Rotation paths and how fast each direction turns (deg/step)
Each turn is a multiple of 5 degrees from 10 to 175, or 0.
Each row of a path follows its step; steps can be skipped.

step 1: [-14  14 -28   5  -7  13  -7   0 -13 -16 -11   5 -36 -23  21   6 -36  -9
 -14  11   9  -3   1  14  -7 -12 -15 -33 -11 -30 -36  16 -18  17  11   7
  -8 -18  11   5 -22   9  24  -4  40  33 -26  27   3 -30   6 -33 -43 -21
  11 -25  33   6  -4 -30   6  -4  11  14  18   1 -27 -14   2   0]
step 3: [ 28  22  10  10   4  13   9  -9  12 -14 -18 -20 -31  25   1 -40 -30  20
 -23 -30 -20 -17  21  13  10  23  -3  -5  24  -7  -7 -15  -4  23   4   0
  32 -18  11 -10  24  29   3  13  20  16   9  35  -7 -56  13 -10 -30 -10
 -17 -12  -1  25  -8   6  22   3   3  21   0  -1  11   8  -2 -42]
step 10: [ 26  31 -40  14 -13  27  23 -17 -35 -21  23  -9   0  15  19 -35 -12  18
 -45  -8 -21   6 -27  -7   1 -15 -12  -6   1  14  14   7 -10 -16  19  13
  -5  25   1 -16  -6 -16 -26 -24  17  15 -21  19   7 -31   4 -20  -8  27
   2 -37  30   8 -15   3  26   8   2  21  -3  24 -25 -20  11 -10]
step 12: [-18   3 -53   1 -19   5 -24 -18  -4 -17  -2   4 -24  -5   7   4 -43  32
 -28   7  11  -4  15   5   7 -32  39  -3  20   4 -20  -3 -36  15  -5  28
 -13   3  12  -6   2  33   8 -24  21  -6   2   7 -16 -26 -10 -23 -25  -6
 -13 -39 -16  14 -20   2   7  31   5 -17  11  12  26 -13 -11 -22]
step 21: [  2  10 -57  12   9   9   7 -21 -11  -1  26   1 -14  38  -5  11 -28 -13
 -35 -24   7   9  -6  15 -37  16 -26  22   1  -7 -29 -23 -11  14  20  21
  -2 -18 -26 -11  -9 -20   1  21  -2  21 -24  13   5 -47 -19 -18 -31  -7
  -9 -24   2  25 -18  -7  17  25  -5  11   8  12   3  -3   7  15]
step 24: [ 14 -12 -31 -19   4  11 -26  -3 -17   7  17 -16 -11  13  16  17   2 -14
 -37 -16  11  29   9  25   8  -8 -42  -7  28  30  11  10 -13  24  11  -1
  -3  -1   4  10  -5  20 -12  35  46   2 -14  31   4 -41  -4 -36 -17   0
  12 -20  -8   3 -14  -7  37  33  10   8   7  32  -3 -11 -22   4]
step 27: [  1  12 -18   7 -10  21 -23 -21 -17 -10  -6  -9 -28  -2  17  12 -26  17
  -4  11   5   2 -19  13  -4 -49  11 -20   4  17  -3   5 -39  18   8  22
   1  10 -10 -19   9  10 -10 -11  18  27  29  38 -11 -30  -2 -24 -39   6
   4 -37 -15   8 -45 -26  13  29  20   1   0  31  -5 -25   1   4]
step 31: [  6  16 -13 -11  -2   7 -19  11 -26 -10 -11 -17 -47  14  29  -9  11 -19
  -6 -25 -13 -11  -6 -15  13  38 -15   7  -7 -18 -16 -21   0  16   7 -10
  22  24   2 -16 -17   4  10   2  14  30  15  34  17 -51 -12  -5  -7  12
  -6  -7   6  27  15 -16  17  35  -7  11  53 -19 -34 -19  26   8]
Speeds:
[ -2   3  -3   5   4  -1   0   3 -10   2  -2  -1   1  -1  -6   2  -1  -6
  -1  -1  -6   8   1  -6   1   0  -2   4   0   2  -2   5  -2  10   9  -8
   0  -4   0  -1   3   3  -3  -8   2  -1  -1  -3  -7   0   2   6  -1  -2
  -2  -2  10  -2  -5   4  -2   2   4  -4   2  10   5   5   4  11] -> 130
[  1   0   5  -2   4   1   7   1  -1   9   2  -1   6  -1  -1  -6   2  -2
  -2  -4   4  -3   2  -7  -2  -4   1   3  -3 -10  -8   7  -5   0   5  -6
  -1   6   5   3   0 -10   2   1   3   0   1   3   4  -3   4  -2  -3   1
 -10  -3  -5  -1   6  -4   5   5  -6   1  -9   4  10   1  -3  -1] -> 100
[-3  2  0 10 -7  1 10  0  0  0 -6  2  6  1 14 -2 -4  1  1 -4  1  8  6  2
  0 -4 -5 -5  1 -3  5  4  4 -7  1  0 -5 -2  2 -4  1  1 -4 -1  3  1 10  1
 -7 -3 -1 -3 -7  4 -3  3 -2 -4 -2  0 -3 -6  9  5 -1 -5  5  0  3 -1] -> 45
[-3  8  3  1  2  4 -3  2 -1 -3  0 14  6  1 -1 -5 -1  5  0  0 -2 -6  1 -3
  8 -6 -5 -8 -4  7 -5 -2 -2  5 -3  3  6 -2  3 -8  7 -1 -7 -4  1 -1 -5 -1
  0  5  1  2  3 11  0 -3 -4  1 -5  0  2  0 -7  5 -7 -1  0  7  3 -4] -> 145
[  0   0   4  -2 -10  10   4  -2  -2  -2   0  -5  -3  10  -4  -4  -6  -9
  12  -8   4   1  -4  -4  -4   2   4   4  -5   8  -6   5   1  -3   1  -3
   4   2  -7  -4   1  -1  -2   1   0   0   4  -2   1   3  -7  -4   4  -2
   4  -9   3   1  -2   3   1   1   1   1  -8  -4  -1  -2   5  -2] -> 65
[ -2  -4  -6   0  -3   3   4   5   4   6  11   2   6   2  -4   6   0   0
  -3   5   1   0  -2   1  -1   8   5  -1   5  -1   1   3   7  -2  -2   3
  -1   3  -2  -8   3   0  -1  -4   2   2  -2   0  -6 -10  -2   6   2  10
  10   1   0  -7   2  -3   8   3   6  -4  -8   3   1   0  -7   0] -> 25

step 9: [ 18  17  -6  11  13 -14  -2  -7   0   4  -6  -6  17   9  11  10   9  -5
  -4 -10 -13   0   4   9  23  -5  15  11  19   7 -55  28  17  18  -3  -4
  10   7  17  -9 -30 -21  13  15   0   2  22  11  -7 -33  -1  19 -36 -11
  28  22  54  22 -18  16   9   6 -21  22  22 -12  14  53 -12 -20]
step 11: [-22  -4   9  23  10  13 -33  33 -28 -10  -1  37  -1  -9  36  24  18   3
  -5 -14  -8  -9  10 -14   3  12  -1   4   6 -34  -2 -10   0 -11 -26 -44
   9  16   6 -22 -38  19  -5  -4   1 -12  16   5   6  31   5  22  13  12
  19 -21   1  18 -20 -39   8  18 -12   0  -4  42   0  14 -24  -8]
step 15: [ -1  47  13   8   0 -23 -10   3  11 -15   4 -13  30 -26  14   3  15  -4
  28 -18   0  -4  -5   5  33 -19 -11  13  41 -45   3  -4   7 -24 -27   8
  -3  18  30  31 -18  30   8  12 -12  11   4   1  -6   4  21  42   1  11
 -10  15  24  13 -22 -17  -7  13   7   0 -11   7 -22  29  -5  17]
step 16: [-33 -14 -10  49 -36   2  -5  -9  -7 -32   1  -7   5  16 -18 -32  34   7
  -5  18 -19 -14  -1  11  -1   8  38  18 -35  -7   9  -1   5   7  -2 -18
  -8 -22  28  24 -28   4 -11 -16 -29   0  11   8   2   7 -24  34  22 -14
  -7  14  13  22   1   1 -10  33 -16 -24 -12  20 -17  -1  -3   6]
step 22: [ -9  22   3  13  -5  24 -18 -23 -29  -5  -4  37  -5  15 -27   5  -1 -12
  -6  15 -17 -52  41  -8 -38  31   7  33  -4 -11  -7  -8  21 -11  -3  -5
 -21 -15  -7  14  -9 -20  21 -10 -11  -4 -22   8  -6   8  -6  14 -21 -12
   3  12   4  -2 -16 -32   8  10  -1  37  14  37  -9  32 -15   4]
step 26: [-21  20  -3  17  29   7  27  -7  -1 -11  -8  12  13  48  -9 -14  22 -37
  15 -15 -11   0   0 -12  30  11   5   6  10 -10 -15  13   1  -9 -12 -50
 -18 -12  23  -6 -23  -1  -1  12 -22 -12   3 -11 -18  11   3  15 -21  -7
  22   3  -7  37 -29  -6   4  28  40  10  18  22 -11  22 -33   6]
step 31: [-30 -21 -13 -19 -23  14 -13   3 -51 -20  -1  13  28  16  14  -3  15 -16
 -13  12  -2  -8  18   0  -7  15  16  38 -10  23   9 -25  -9   5 -23  16
 -29   1  12  11  -8 -14  10  -4 -22  35  -2   0   0  13  -8  30 -38 -14
  18  -7  20  37  17   0  10  14 -15  31  -7  24   1  23 -11  10]
step 32: [-16   6  -1   8  -6 -36 -22  -4  22  -1   2  25  -4   7  -2   1  -3   8
  24 -37 -15 -35  29  -7  11  -2  -9  35   5 -25 -16   9  -2 -13  -8  -8
  12  30  19 -25   1  23  22   0  25  -3  14   9  15  13 -11  16 -17   1
  44 -30  13  21 -34  -3  11  18  -9  31   4  19 -10  24  35  20]
Speeds:
[ -1  -2   9  -3  -3   2   2  -2   5  -2   1   6  11  -5   5  -1   1   5
  -5   2   1   4  -8   2   2  -5  -3  -1  -4   3   2   0   8  -6  -2  -3
 -11   6  -1  -4  -4  -7   2   4   5   1  -6   6   0   2   9   3  -2  -5
   0   1   1  -3   3   5   4  -4  -3  -9   1   8   3   3   5   5] -> 175
[  1  -2  -8   7 -11   3  -5   6   3   3  -3  -1  -2  -5   0  10   3  -1
  -1  -6   3   2  -2  -1   5  -4   3   4  -1  -4   5  -6  -1  -2   0   1
 -11   1   8  -2   0   2   6   0  -1   1   8  -7   2   1   0   6   3   7
  -2  -1   1  -6   7   4   5   2   3   8   1   2   0  -7   0   5] -> 90
[  1  -8   7   2   0   1   7  -1  -3   2   4   6  -4   1  -8  -1   4  -6
  -1  -2   1   1  -2  -4  -6   2   5  -2 -13  -4  -2  -2  -1  -4  -1   7
  -2  -6   0   5   0  -8  -4   1  -3   0   3   1  -6  -7  -4   9   0  -7
   0  -4   8  -2   3  -6  11  -2   3  -3   2  -4   0  -2  -2  -3] -> 170
[-3 -2 -2  3 -1  8  4  3 -2 -7  0  3  6 -3  0 11 -6 -6 -2 -3 -7 -3 -1  1
 -1  8  2  4 -4  6  7 -3  6  1 -3 -2  5  5 -1  7  7  0 -2 -2  0 -6 -1 -1
 -7  8 -4 -8  0 -2 -5  6  0  0  1 -2  5  8 -7 -1 -4  1  6 -2  2 -5] -> 125
[  0  13  -3  -4   2   3   3   0  -6   1   5  -3   3  -7   4   2  -8  -2
   1  -1   6   3   1   2  -2   2   3   4  -6  -1   0  -5   3   0   1   6
  -5   3   3   6 -12  -7  -2   3   2   2   4  -7  -5  -5  -1  -2  -4   1
   6   1  -7  -4  -2   2  -7  -8  -1   3  -3  -5   4   6  -5  -2] -> 135
[ -1   0  -2  -5  -6   2   2   3  -2  -2   6  -9   3  -1   4   4   7   7
   8   3   4  -6  -5   0   4   2  -1  -7 -10   2   5   3  -1  -7  -1  -9
   1  -7  -8   0  -3   1   0  -4  -4  -1   1  -2   4   1   0   2   7   1
   4   1  -2  -6  -8   0   0   5  -1  -7  -3   1  -5  -3 -11  -3] -> 80
[  9   3   3  -1  -5   1  -5   2   5   6   3  -8  -2   1   3   4   5   3
  -2   0  -3   3   5 -10   6   6   3  -6  10   2  -2   1  -4  -8  -8   2
   5   5   2   5  -3   0  -4   6   0  -1   2   3  -6  -7   0   3  -5  -4
  -6  12   3  -3  -3   4   4  -5  -5  -1  -2  -4   0  -2   1   1] -> 120

step 6: [ 17  19  -7  -8   1  25  13  26  -7  23   2  19  15  -3   7  10  -5  -2
 -26 -13 -15 -10   8 -26  -4 -29 -14  28  25  20  -5 -13  25 -16 -17   2
 -15   0 -21  15 -15  17 -21 -13 -20  20   2   3 -11   9  29 -22  -3  17
  15 -14 -28  18  23   4   6 -50 -21  -7 -27 -51   9 -14   7 -24]
step 7: [  1 -10  -3  21  21  -3  20 -21 -39  29   8 -24  20  23  12   0 -31 -16
   5   1  13  -4   6   8 -15  19 -21   4  22  -8 -39  15   9   2   4   4
   0  13  -9 -12   1  13 -19 -17 -27   1  23 -17 -21  10  -2   1 -36 -40
   0  55   6 -13  -4   6 -15  -7 -26 -13  21 -37  -5  20 -19   2]
step 8: [ 12   0  -9  17  10   8  -4 -21   5 -32 -12   0 -22  18   4   4  -1  -3
 -19   8  23  20 -41   3 -11  17  -7 -22  19  -4   9 -10  10   7   1 -17
   2  29 -24  17  -1   7  29 -42 -29   4 -38  27 -24  19  19  10   0 -37
  21 -13 -30 -12  18  13   1  13  20   6  -7 -27  37 -20 -11 -10]
step 12: [-23  33 -25   4  -3 -11 -10  31  -4  29  -2  -9   3 -25  17  26   3  -2
  -9  48 -18 -14   0 -16  -3 -20 -11  17  37  -6 -17  19 -15 -19  12   9
   6  -4  13   0   2  13 -17  31  -1   2   9  -5  -3   0   5   9  24   3
  33  -4  -8   3  35 -22  31   1  -8  -5 -16 -51  14 -13   7 -34]
step 14: [-12  -1  11  -1  10  -2  -7   5  11  -3  -8  -1 -19  10  -8  35  13 -10
 -29  -6   6  15 -10 -41  13  -8 -22 -32 -11  -8  -4  13  17   7   3   0
 -17  11   8  52  33   3   2   3 -10 -31 -15   3 -66   8  24  -1  15  -5
   4 -12 -31 -20  19 -12  -2  -5  13 -17  -2 -18  27  -7 -23  23]
step 19: [ 11   0 -29   1  18 -12  13 -31  -1 -11 -12  20  40  19   7  28 -10 -11
   3  -2  -2   6 -20  27  27  -7   8   7 -24  23 -32 -25 -18 -14  20   3
 -17  10  22   4   1 -10 -10 -24 -31  16  37 -22   1  -4  17  47  20 -12
 -15 -28   0 -28   4  -3 -22  -6  22   2 -11 -14  -5  23 -16  -8]
step 22: [ -4   5 -26  -6   6   4  -9 -19 -31 -21  -4   9   6  33   8  20  28  -4
  -2  34 -32  42   6  19   9 -40 -14   4  -1   1 -16  -9  26 -34 -19  28
 -25  -2 -19   5  18  -9   9  -3 -18  14  -1  -4  -5  14   8  36  -6  -2
   1 -12  15 -27   0 -12  15 -16   0 -32  22   4   9  42  -2   9]
step 30: [-10  -5 -11  27  18 -10  -7  17 -21 -33  30  -6   0 -13  43  -3   4 -13
  19  20 -24   3  -3  10   4 -11  10   7   7   9  -2  -7 -16 -18   2 -17
   2 -17 -21  -8  15 -18 -15  19  -6   1   9 -53 -24  16 -12  -4  21 -13
  -8 -29   9  -2  18   5  -7  19   7  18  28 -17  40 -35  12  48]
Speeds:
[  0  -7   3   6   2  -5   6   2  -4   8  -3   1   3   0  -3   0   0   0
  -3  -9   3   1  -1  -7   0   0   4  -5   0  -4 -10  -2   5   0  -7   1
  -7   3  -4   4   7  -4   4   6   2   3  -9  -2  -3 -11  -1  -5  -8   4
   2   1  -2  -2   1   2   4   2  -6   1   4   3  -2  10  -7   2] -> 100
[ -2  -8   2   2  -4  -3   0   2  -5   5   9   7   6   7  -4  -4   1   1
  -8  -2  -7  -1   3   4   6   4  -5  -3  -1   4   1  -4   0   3  -1   5
   2   4  -7  -5   2   7   4 -13   4   2   4   0   3   7   4   4   0   1
   1  -5   1   7   1   7   0   2  -1   4   4  -6   2   7  -1  -4] -> 25
[  1   4  -4  10  -8  -3   1   1   1  -1  -2   1   0   4   7  -5   8   0
  -3   1  -1   3   2  -4   2  -5  -3 -10   3   3   1   0   3   1   9  -7
   1  -4   0   2  -4   0  -3   8   6   3   8   8  -1   2   6  -6   2   6
   7   6   1   2  -7  -1  -2  -3  -4  -1  -2  -3  -7   0 -10  -3] -> 130
[ -6  -1   6  -5  -7  -4  -2   6   0   0   6  -5  -5  -5   9   3   1  -5
  -2  -1   7   0  -6   1  -6   0  -1 -11  -7   0  -5   4  -1   2   0  -5
   6  -6  -6   3  -1   7   2  -3   3   4  -1   7  -6  -1  -2   0  -4   0
  -3  -2   0   0   7   6  -4   6   5   1   4   1   4  -8   0   6] -> 115
[-4 -1 -2  7  6  2 -7 -3 -4 -2 -1  6  2  1 -6 -6 -2  6 -2  8  0 -5  2 -4
 -1  3 -2 -8  3 -1 -9  3 -5  2  0  4 -1 -6  0 -3 -1  4  4  2 -4  2  2  2
  9 -5 -6 -5  3 -6  4  9  7  6  1 -2  2  6 -1 -6  7  1  5 -7  4  5] -> 140
[  2   3  -6   4  -5   1   0   2   3  -2   3  -6  -2  -1   1  -7  -4   4
   0  -1   4  -5   9  -3   0   4   6   1  -9   2   2   2   5  -3  -1   8
   5   6 -12   2   0  -6   6   1  -5   0  -2   3   0   4   9   0  -2  -4
  -3   6   3  -2   1 -10  -7  -4  -2   1   2  -1  11   0  -4   1] -> 45
[  3   4  -5  -1  -5  -2   0   5   0   1  -6   7  -1   6  -3  -8  -8   1
   8  -2  -3  -4  -4   2 -10  -2  -9  -2   6  -1  -1   7  -8  -2  -2   2
  -4   4  -2   1   4   1  -1  -2   1  -1  -1   7  -3  -2  11   4   3  -1
 -11  -3  -1  -5  -6   1   4   5   3  -2   3   0  -6   2  -2   9] -> 120
[ -6  -1   1   3   5   2   8   4   2 -12  -6  -4   4   0   1   7   3   0
  -4  -4   4  -8   2  -1  -2  -2  10   0   4   2   4  -5   0  -1  -4   8
   4   4  -9   0  -2   2  -4   0   0  -4   3   7   2   2  -3   0   8  -1
   0   3  -6   4   0   7   3  -1   6  -2   7  -3 -11   1   0   4] -> 145

step 3: [  5  19  -3  -9 -17  19  26  -5   2  30 -19  24 -14  -6  -6  -3  -7 -20
 -15  -7  -2  18 -30  10  -5   2 -28 -12  -3  15 -45   2   9 -28  -4  22
 -16   7   8  -7 -19 -38  11  41 -16  -7  22   8   9 -13  17   6   4   5
   5  31 -14  -8  16  -4  19 -70  13 -20  -7   5 -30  -1  20  11]
step 6: [-11  -2 -11   0  19   5  29   0  -7  20 -22 -12  10   9   3  30 -13   5
  35  -7 -33   6   9 -37  22   1 -22   1 -13  54  -7 -13  23 -21  38  35
   1   0  31   6   7 -36  15   2  11  11 -12 -15   8   1  33  22 -16   5
   5  13 -24 -15 -10  22  22 -28   5  -2  20  15  -7   6  -8  23]
step 8: [ -7  18  13   7  11   2 -44  40  37  30   4 -23 -26  32 -46  -3  32  -9
  29 -13   0 -17 -15 -16  12  15 -13   1  15  -9 -13   8  17   7  10  -7
 -22   7 -15   3  -1  -8   1  28 -17  -5 -19   7   5   9 -14 -21  24 -26
  -4  -9  36 -25  12  30  28  18  -2 -16 -10   3  12  22  -5 -12]
step 17: [ -7  19 -18 -10   9 -23  14   3 -22   6   1  -1 -12  -5  23  13 -44 -45
  50  12 -18 -18   1 -11   8  38   8  -7  -6  -7  30 -30 -13 -18   6  -5
   3  12 -28  12 -18  14 -37   8   7  -1  -2  14  18  -2  15  18   6  11
  -8   3  -9 -41 -28   6   4  15   8 -32 -39   1   0   9   2  11]
step 19: [ 13 -14 -16 -31  11 -13   8  20   6  48  -2  22 -19 -10  -4  10  20  30
 -10  -2  10 -21  17   1  21  15 -17  -8 -21  26 -28  11  19 -26 -23  12
  31  16   1   2  -7   3   3  -1   4   1   6  -4 -10 -22  -4  14  15 -49
 -24  30  29   1   0  25   9 -29  -8 -14   8   4  -2  36  16  34]
step 24: [-20   0  39  11  42  45 -38 -19   6  19  35 -32  -9  -9   2  -5   5  -1
  22   0 -30 -15 -16 -21  22  -3 -12  -3 -19  -1 -19  27  24  23  13 -12
  32   2 -26   1  -4 -19  13  -8  -1  20 -20  20   4   3  -9  27 -34  -7
   1 -16  22  -7  -7  -4  -2   7 -26 -24 -12  -5   7  -9 -14  -7]
step 26: [ 25   1 -32   1  -2  -9 -31   7  29  -6  34  23 -32  -7  15  11 -18 -16
  -4 -23   3  -2   1 -29 -34  21   4 -19 -13 -34  12   5  -2  26 -44 -17
 -39   6  -5   1 -19 -10 -12  14  17   6  -3  -9   5 -21   7 -29   5   1
 -13   7  19  20  11  10 -22   9 -38   7  30   7 -24 -23  -5  11]
step 30: [ 10  22 -21  20 -22 -24   1  -1 -32  19  -8 -10 -20  22  -8 -15  -5  -9
 -14  11  -7 -25 -12   3   5  27   0   5  -8 -24  -3   5  20   5  -6 -17
  40  18  17  14  -2  -2  -1 -24 -24   0 -19   4   5  -8   1  27 -53 -23
  26 -18  21  -1  -3   6   7  10 -33 -53 -22 -18   7  34 -10   7]
Speeds:
[-2 -5  2 -2  3  5  4  1 -7  0 -4 -3 -3  2  5  3  8  1 -6 -3  0  7  2  2
 -4  9  3 -1 -7  5  4 -3  9 -4 -5 -1  1  6  5  2 -2  4 -1  3  5  2  4 -7
 -3 -4  0 -4 11 -1 -3  8 -2  4 -5 -1 -7 -5  4 -4  6  0 -4 -5  1 -8] -> 115
[ 2 -2  7  1 -4 -6  3 -3 -4  7 -6 -3  0  0 -5 -5  1 -1 -5 -7  1 -9  0 -1
 -6 -5  3  2 -1  0  9  1 -2  0 -3 -4 -8 -6 -4 -5 -3 -1 -2 12 -7  6  1  0
 -5  1 -1  0  1  6 -2 -4 -2 -8 -4 -7  1 -7  2  5 -3 -6 -4 -6  5 -1] -> 60
[ -2  -3   4  -3   3   9   4  -7   5   0   0   0  -8  -9 -10   7   2  -3
  -4   2  -6  -1   0  -2   2  -6   0  -1   0   5   3   9   4  -3   2   4
   4   7  -4  -5   2   2   9  -2   4 -11   3   2  -3   2   0  -2   2   0
  -1   5  -1  -5   5  -8  -2  -3  -3   7  -7  -4   1   4  -1   2] -> 85
[ -2  -1   1  -8   4   6  11   8   2  -4   0   1  -8  -1   0   2  -7   4
  -6   2   5  -3   4   5   2   7   2  -2   6  -5 -10  -2  -2  -7   1   1
   2  -1  -9  -7  -1  -2  -5  -6   2   5  -1  -2   0   1   1  -1  -6   5
  -5   0   4  -5  -8  -4   4  -4   5   1   3   1   5  -3   2  -1] -> 20
[  7   7  -4   3   2  -1  -1  -2  -9  -1  -5  -6  -4   0   2  -5  -1   2
  -7  -4  13  -1  -1   8  -4  -1  -1  -9   0   2  -5   7   2  -2   3   2
  11  -4   3   0  -5   0   2   0   5  -5   2   1  -1   4   2   1   3   4
   3 -10  -3   8   6  -4   5  -4   1  -1  -5   3  -3   2   1   4] -> 40
[ -8   5   0  -2  -2   1  -2  -5  -1 -11   6   8  -2   4  -6   7  -4  -2
   1   1   4   6  -7  -1  -9 -11   2  -5   1  -2  -3  -4  -4  -3  -1   0
  -1   1   1  -2  -2  -2  -4   9  -3   2   1   4  -7   3  -2   0   5   2
   2   5   2   4   0  -1  -1   1   9  -4   2   0  -1  10   6  -7] -> 60
